128 stands for zero in the data rows.
Some points, one per row:
[ 73 150 194 128  69 104 124 124  98 126 127  99 125 147 175 157]
[ 68 151 184 125 155 107 127 125 164 130 130  97 102 153  89 159]
[ 52 148 200 106  50  96 127 131  79 131 121  75 106 155 172 186]
[153 154 207  95 153 110 128 130  84 129 129  80  99 152  73 176]
[155 152 106 187 140 104 133 126  79 124 131  96 119 153 178  77]
[150 154  96 106 154 105 119 132 187 127 120 177 106  56 175  78]
[132 147 100 186 156 192 131 125 170 127 124 163 100 158 166  97]
[152  56 102  97 149 209 122 124 181 131 131 172  96 148  70 171]
[ 69 134 106 104 148 101 133 127  90 126 128  93  97 154 161 157]
[155 153 110 100 151 104 130 134  77 126 124 177  96 148  71  76]
[137 152 119 119 153  96 127 128 171 125 127 163 105 153 102 170]
[ 73  67 183 120 148 105 134 126  97 130 130  79 108 151  95 158]
[153 151 109 185 151 117 121 131 183 133 129 178 202  57 163  75]
[ 52  70 204 103  58 103 125 123  82 125 130  80 102 156  98 178]
[ 66 152 187 103 133 108 130 130  81 127 129 101 108 153  72 177]
[ 47 150 205 104 148 108 128 130  81 128 130  85 109 152  72 176]
[ 49  51 196 102  46 105 128 127  86 129 129  83 103 160  74 174]
[156  55  99 103  67 100 131 128 104 126 129 178 103 159  80  73]
[157 153 104 105 153 186 126 128 185 123 130 180 184  73 169  95]
[153 158 106 110  68 108 130 124  96 126 129  98 117 150  92 158]
[155 148 106 201 152 188 121 133 186 129 130 178 187  66 167  74]
[153 153 103 107 151 102 121 132 179 122 131 174 205  58 183  78]
[158  69 105 105 157 126 128 124 180 121 128 186 104 155  77  96]
[152 155 100 102 157 106 125 141 179 129 129  78 103 160  78 175]
[150 153 101 122 152 105 131 124 167 125 130  95 103 139 175  75]
[ 66  70 108 118  68 105 125 131  80 132 130  97  94 146  86 179]
[152 152 183 106  73 101 126 128  89 130 129  81 108 153 160 178]
[156 144 101 191 153 105 129 127  94 126 127 159 179  69 159  74]
[150 152 204  93 154 102 130 133  77 128 127  82  98 155  79 172]
[ 63  70 185 122  75 105 126 130  81 135 129  80 108 147  95 153]
[155 156 106 115 151 190 122 133 166 129 128 161 180  68  93  94]
[152 155 102 116 155 122 128 130 104 123 126  99 117 138  95  78]
[152 154 103 201 149 205 125 128 185 128 133 162 184  65 175  96]
[ 64 138 206  95 132 195 126 126 160 126 128  79 100 154 162 174]
[151 157 106 105 149  97 122 129 164 133 133 175 100 152  76 164]
[156 153 101 101 152 107 126 124  83 126 126 179 196  53 174  75]
[154  65  98 127 149 108 135 120 100 127 127  90 116 136  96  77]
[153 148 104 120 152 183 127 126 186 130 135 179 181  72 177  71]
[ 74 156 189 185  52 109 126 128  82 130 128  95 104 150 176 175]
[137 128 119 189 137 186 126 123 162 129 131  83 105 157 158  97]
[154  52 108 107 152 103 128 128  85 124 129 176  96 156  81  81]
[141 156 117 118 137 102 124 125  81 130 130 166  98 149  90  96]
[156 155 104 102 151 107 134 132  80 137 129  83 104 160  77 177]
[151 150 103 101 153 103 127 134 180 123 119 177 207  55 182  73]
[156  71 107 104 154 192 125 126 172 125 131 175 102 150  74 159]
[150 155 208 100 154 103 129 132  83 128 133  78 103 152 180 170]
[147 150 107  99 150 192 122 133 179 129 130 159 183  66 155  98]
[159  50 107 104 156 100 126 124 182 132 131 183 117 158  75  80]
[ 69 156 183 187 161 123 128 129  98 123 128  96 125 140 173 161]
[ 75  67 188 113  68 121 133 122  92 130 127  98 102 151  88 160]
[154 146 104 119 151 126 133 132 103 128 123 183 182  73 101  75]
[137 134 126 107 135 101 126 132  80 127 136 162 103 150  81 100]
[158  50  97 102 146 199 134 130 185 129 124 179 212  51  72  77]
[157 151 105 200 157 204 121 124 184 127 126 176 198  52 175  83]
[153 152 103 186  72 102 129 125  92 131 126  99 101 158 170 159]
[151 151 113 102 154 208 122 128 176 127 124 180 196  52  77  84]
[153 151 105 104 151 104 126 121  81 129 126  84 106 155 179  81]
[ 60 155 206 200 157 104 121 128  84 122 125  82 102 150 178 177]
[148 151 108 186 155 183 134 122 184 127 124 156 184  68 166  88]
[154 159 106  97 151 207 122 134 183 129 128 178 197  49  76  79]
[144 150 208 203  60 110 128 128  81 129 129  73 100 158 178 168]
[157 154 109 102 153 104 128 128 165 130 125 162  95  73 160  90]
[ 66  70 106 117  68 106 127 133  97 131 131  98  94 147  85 162]
[ 60 147 203 190  60 103 128 136  80 129 126  79  95 154 165 179]
[148 150 103 198 150 201 127 132 186 133 126 174 195  55 180  68]
[156  72 123 120 137 192 123 127 172 125 130 158 102 150  91 177]
[ 49 155 108 102 154 187 132 134 162 136 131  80 103 150 178 177]
[159 158 101 207 157 206 128 128 178 130 130  76  97 153 172 177]
12 more points follow, each with its number after it:
[152 147 100 100 150 202 128 133 181 131 127 178 101 146  75  74] 0
[153 133 121 187 135 193 128 133 162 128 130 167 105 151 167  93] 1
[151  51 101 108 154 204 123 124 179 129 132 181 195  51  74  72] 2
[ 77  67 182 105 152 107 132 126 166 131 126  97 100 154  92 153] 3
[158  49 102 106  51 100 125 128  81 129 130  76 104 156  75 174] 4
[158  46 112 106 156  96 125 123  83 126 131  74 100 154  82  81] 5
[159 145 105 207 150 103 131 125 182 134 127 179  97 147 176  79] 6
[151  54 102 109 155 112 132 126  87 127 131 177 107 156  71 183] 7
[152 156 104 101 158 101 129 132 166 126 121 164  97 147 176  90] 8
[ 76 153 188  99  71 127 128 129  98 124 124  77 105 153  91 153] 9
[ 74  64 202 100 152 106 124 126  83 130 132  80 102 152  88 174] 10
[154 146 104 106 156 200 135 128 178 125 122 179 205  59 171  81] 11
Which of these numbered points is nearest to each point below, ignoring the 2 directions in which the first points spread most? Its number follows each.
[158 150 116 106 152 202 128 131 179 132 127 181 107 152  80  84] > 0
[148  48 104 110  50 106 123 135  84 129 125  84 101 158  73 183] > 4
[157 155 109 101 154 104 128 129 182 130 125 179  92  55 178  73] > 8
[155  73 109 124 154  98 125 124  99 134 125 180 123 133  93 160] > 7
[158  64 110 123 139  97 127 124  82 127 132  93 101 154  97  98] > 5
[154  58 102 100 147 122 127 121  97 128 128 177 108 151  77 159] > 7
[139  73 126 124 138  98 124 123  81 133 124 164 106 150  94 176] > 7
[149 153 110 178 151 104 128 133 165 128 128 177 101 153 164  72] > 6
[154 153 107 110 158 199 125 121 183 121 132 181 107 149  73  79] > 0
[151 150 108 104 153 201 131 122 184 131 126 182 203  59 183  75] > 11
[153  49  99 111 148 109 137 119  83 126 127  73  98 153  81  77] > 5
[137 148 121 107 156 185 132 128 179 126 123 162 188  76 172  97] > 11
[ 55 151 201 111  55  98 126 131  80 133 125  80 105 157  73 177] > 9
[150  52 103 109 152 105 129 136  76 133 133 180 195 152  82 179] > 7
[157 155 103  97 157 199 128 133 175 126 129 175 208  52 187  75] > 11
[154 150 104 205 151 211 128 132 179 128 129 184 105 150 185  75] > 1
[159 153 103  97 152 106 128 128  80 124 133 172  98 156 169  80] > 8
[ 56 147 198 102  51 100 131 129  82 128 123  82 100 154  72 174] > 9
[151 155 103 180 149 103 130 132  99 129 128  92 123 134 155  72] > 5
[151 151 103 106 150 201 134 116 182 123 128 181 200  54 176  75] > 11
[160 149  99 204 155 105 125 134 178 130 132 180  93  61 176  77] > 6
[153 154 107 109 157 183 125 122 184 121 132 182 123 132  90  79] > 0
[153 133 103 188 134 194 129 132 161 128 130 166 105 149 165  92] > 1
[ 46  54 203  96 148 102 123 130 182 128 128  78  97 152  77 177] > 3
[155 152 107 205 158 103 135 125  79 124 130  80 103 152 179  77] > 5
[135  70 118 109 138 110 132 127  86 128 132 162 105 155  74 181] > 7
[ 65 150 105 207 151 107 128 122  84 127 134  83 104 153 184 183] > 7
[154 161 101 102 157 203 126 128 186 128 126 177 202  56 181  72] > 11
[157 155 102 108 154 109 128 131  80 130 134  73 100 151  81  80] > 5
[153 133 104 188 136 193 128 131 162 128 127 166 104 150 167  92] > 1
[151 152 104 121 150 185 133 118 164 122 129 163 184  71 176  92] > 11
[153 147 104 123 156 200 134 128 178 124 121 180 187  59 173  80] > 11
[157 155 104 184 152 103 125 125  97 124 132 187  98 154 158  88] > 6
[ 71  54 181 100 152 104 125 127  77 125 126  98 109 147  74 164] > 10
[150  54  99 102 151 106 130 124  85 125 132  79 101 157  76 153] > 5
[ 55 151 205 103  52 106 128 134  76 124 126  86  97 157  72 177] > 9
[150 149 102 187 160 187 125 132 180 132 130 181 106 153 159  97] > 1
[ 72  66 186  99 153 107 123 127  83 129 131  97 103 151  71 176] > 10
[ 57 155 105 104 149 204 124 127 179 125 126  82 101 158  83 177] > 0
[154  56 107  99  57  99 129 129  87 129 125  83 101 152  78 174] > 4
[156 150 111 200 156 100 135 125 189 122 126  76  99 155 175  74] > 6
[153  54 104 105 149 200 125 128 179 130 129 178 207  54  77  73] > 2
[148 150  98 210 152 203 127 130 179 126 127 186 205 158 174  75] > 1
[ 74  66 186 103 150 101 128 128 180 124 130  98 122 153  74 161] > 3
[160  57 108 104  54 106 127 123  80 127 130  78 108 160  75 177] > 4
[161  57 105 108 145 202 129 126 176 121 132 173 194  56  69  77] > 2
[ 59  53 200 101 156 105 122 126  86 128 131  80  98 158  78 184] > 10
[156 152 106 186 157 119 134 124  96 124 129  96 102 153 178  76] > 5
[148 148 107  95 157 207 127 132 179 130 128  80  99 149  76 173] > 0
[152  49 103 100 155 106 134 124  76 130 130 181 203 156  74 174] > 7
[154 152 102 102 157 111 131 132  79 131 130 178  99 154  71 181] > 7
[157  54 103 100 152 208 128 120 172 131 123 178 202  58  74  78] > 2
[155 157 100 102 155 100 127 128 185 126 127 180  97 140 171  71] > 8
[153 157 104 101 159 102 130 132 183 126 120 180  97 148 176  74] > 8
[ 57  44 206 101 157 103 124 124 180 131 128  78 102 155  79 178] > 3
[150 152 106 119 155 181 126 120 184 133 128 179 199  49 176  87] > 11
[153  52 105  95  53 104 128 125  78 128 135  84 103 152  72 176] > 4
[ 47 157 184 123 150 120 128 132 179 130 127  79 107 159 174 176] > 3
[136 155 103 102 140 102 130 133 166 127 121 164  98 149 158  93] > 8
[151  51 102 106 154 204 124 126 180 130 131 179 179  68  74  72] > 2
[158 147 105 188 151 104 123 130  82 129 128  92  99 160 160 171] > 7
[157 155 100 107 160 203 129 124 183 129 133  84 103 154 178  80] > 0
[ 45 158 201 107 150 102 129 132 179 130 127  78 107 160 174 176] > 3
[153 144 101 207 155 203 126 122 179 129 132  85 106 157 174  81] > 1
[153 153  99 202 155 104 123 130 181 127 129 177  93  57 180  76] > 6
[155 158  99 101 154  99 127 127 185 126 127 179  96 157 169  70] > 8
[155 152 101 125 149 102 129 130 100 129 128 177 116 137  85 157] > 7
[151  51 120 107 138 187 125 124 163 129 132 165 179  67  75  89] > 2
[148 149 106  97 157 191 127 131 162 131 128  79  99 149  76 174] > 0
[154 150  98 101 151 197 121 136 180 132 125  77 101 151  74 181] > 0
[136 157 102 191  47 106 135 125  83 132 127  75 100 147 152 182] > 4
[ 55 151 199  98  44  99 129 127  81 124 134  78 104 148  78 174] > 9
[157  51  98 105 151 210 129 126 182 129 126 176 195  52  81  75] > 2
[ 64 140 185 107 151 121 128 131 180 129 127  95 106 158 157 176] > 3
[153 155 102  98 155 106 127 130  88 123 126  83 100 156  78  78] > 5
[155 158 119 119 139 186 127 128 167 128 126 160 184  72 181  89] > 11
[ 62 158 195  96 149 101 130 128 183 125 119  80 105 152 172 179] > 3
[ 53  54 206  98 150  99 126 129  79 127 128  79 100 153  79 181] > 10
[ 58  69 202 102 154 106 123 126  85 128 130  80  98 158  77 183] > 10
[ 63 140 185 107 133 103 128 131 163 131 127  95 106 160 158 175] > 3
[ 54 152 102 105 148 200 130 130 171 132 127  87 103 156  81 176] > 0
[ 53  52 201 107 151 106 134 122  83 126 126  79 105 154  73 174] > 10
[ 56 154 121 121 132 186 125 128 163 125 126  81 102 158  98 178] > 0
[138 154 120 106 137 185 128 126 168 126 125 158  99 154 180  94] > 0
[149 158 105  99 154 200 125 127 188 127 129  85  92 153 176 181] > 0
[ 45  52 201 107  61 106 126 130  81 137 130  81 108 147  79 170] > 2
[157 156 104 201 153 103 126 124  82 123 133 188  99 155 173  71] > 6
[146  51 104 103 154 205 132 126 182 127 129 178 204  52  83  74] > 2
[ 75  71 191 108 153 121 129 132  98 120 127  95 118 138  95 165] > 10
[ 53  47 207 107  53 104 129 131  80 130 131  81 110 153  72 178] > 2
[156 156 106 108 152 198 126 126 182 128 130 179  97 155 169  78] > 0
[ 55  54 200 106  57 107 126 126  82 126 129  79 103 152  79 176] > 2
[ 57  50 200 103 148 106 135 125  79 131 129  80 109 153  78 174] > 10
[149 150  98 191 152 185 128 130 181 126 127 185 188 157 160  91] > 1
[ 73 150 188 102  71 125 127 131  97 128 130  98 115 132  96 157] > 9
[145 148  98 101 150  98 130 127 178 123 130 187 100 149 174  79] > 8
[ 69 150 186 119  47 103 129 126  84 130 126  82 105 158  91 173] > 9
[ 73 147 183 103  67 102 132 130  97 127 126  99 117 137  90 156] > 9
[153 152 102 107 128 188 128 125 168 127 127 175 185  69  93  84] > 9
[ 50  53 196 110  52 105 128 125  81 128 129  77 105 150  81 173] > 2
[ 47 156 201 106 133 104 130 131 162 130 126  78 107 158 157 176] > 3
[137 137 119  98 156 105 127 130 103 124 126  81 100 155  78  94] > 5
[ 56 155  98  99 156 102 124 133 189 136 134  76 106 153  74 176] > 3
[ 49  53 200 104 155 100 126 127  89 124 127  75  96 150  77 179] > 10
[150 158 102 205 153 104 127 133 179 129 123  78 107  56 174  71] > 5
[ 55 134 205 102  69 106 127 132  77 125 127  85  98 156  72 176] > 9
